Some points, each followed by its number:
(-0.8 -1.7 -0.8 -0.7 0.8 -0.6 -0.2 0.6) 0
(-0.3 -0.5 0.2 0.4 -0.3 -0.5 -0.1 0.2) 1
(0.0 -0.6 -0.2 0.1 -0.4 -0.3 0.2 0.5) 2
(-0.6 -1.9 0.3 0.8 0.0 -1.1 -0.1 0.6) 3
(-1.9 -0.2 -1.7 -3.0 -0.6 1.8 1.4 -0.3) 4
(0.0 -1.4 0.2 0.2 0.2 -0.4 -0.4 -0.4) 5
(-0.4 -1.0 -0.6 -0.8 -0.1 -0.6 -0.2 0.8) 6
(-0.3 -0.8 -0.3 -0.4 -0.1 0.0 -0.3 0.8) 7
(-0.7 -1.3 0.3 0.4 -0.6 -0.6 0.2 0.8) 8
(0.3 -1.7 0.3 0.7 -0.2 -1.4 -1.4 0.2) 9
(-0.6 -2.2 -0.1 0.4 -0.1 -0.7 0.0 -0.7) 10
(-0.2 -1.9 -0.2 0.2 -0.7 0.3 0.6 0.5) 11
(-0.2 -0.7 -0.1 0.0 0.0 -0.3 -0.1 0.3) 12
(-0.4 -0.7 0.3 -0.3 0.4 0.3 0.1 -0.7) 13
(-1.0 -2.4 -0.7 0.1 0.6 -0.5 0.1 0.8) 14
(-3.4 -0.4 -1.5 -0.9 0.7 0.7 2.0 -1.5) 15
Which three points above are nearest to each new point? Their numbers follow each, nearest first.
(-1.0 -0.4 -1.0 -0.7 0.5 0.5 0.4 -1.1) 13 12 7
(0.2 -0.8 -0.5 -0.2 -0.6 0.1 0.2 0.1) 2 12 7
(-0.2 -0.6 -0.1 -0.5 -0.1 0.4 0.5 -0.3) 13 12 2
(-1.0 0.3 -1.2 -0.9 0.1 0.4 0.7 -0.5) 13 12 7
(-0.9 -2.7 -1.2 0.0 2.0 -1.8 -0.1 -2.0) 10 0 14
(-1.4 -0.8 -0.7 -0.9 -0.7 0.2 1.8 -0.2) 11 2 13
(-0.3 -1.6 -0.1 0.1 0.1 0.1 -0.7 -1.0) 5 10 13
(-1.8 -0.4 -3.0 -1.9 0.8 0.8 1.3 0.4) 4 15 0
(-1.4 -1.8 0.5 0.6 -1.5 -0.1 0.6 1.3) 8 11 3
(-0.7 -0.8 -1.1 -1.0 -0.3 0.1 0.2 -2.2) 13 10 5
(-0.7 0.2 -2.3 -2.3 0.4 1.0 0.2 -0.9) 4 13 6
(0.6 -0.3 -0.4 0.2 -1.1 -2.8 -1.5 1.5) 9 6 1
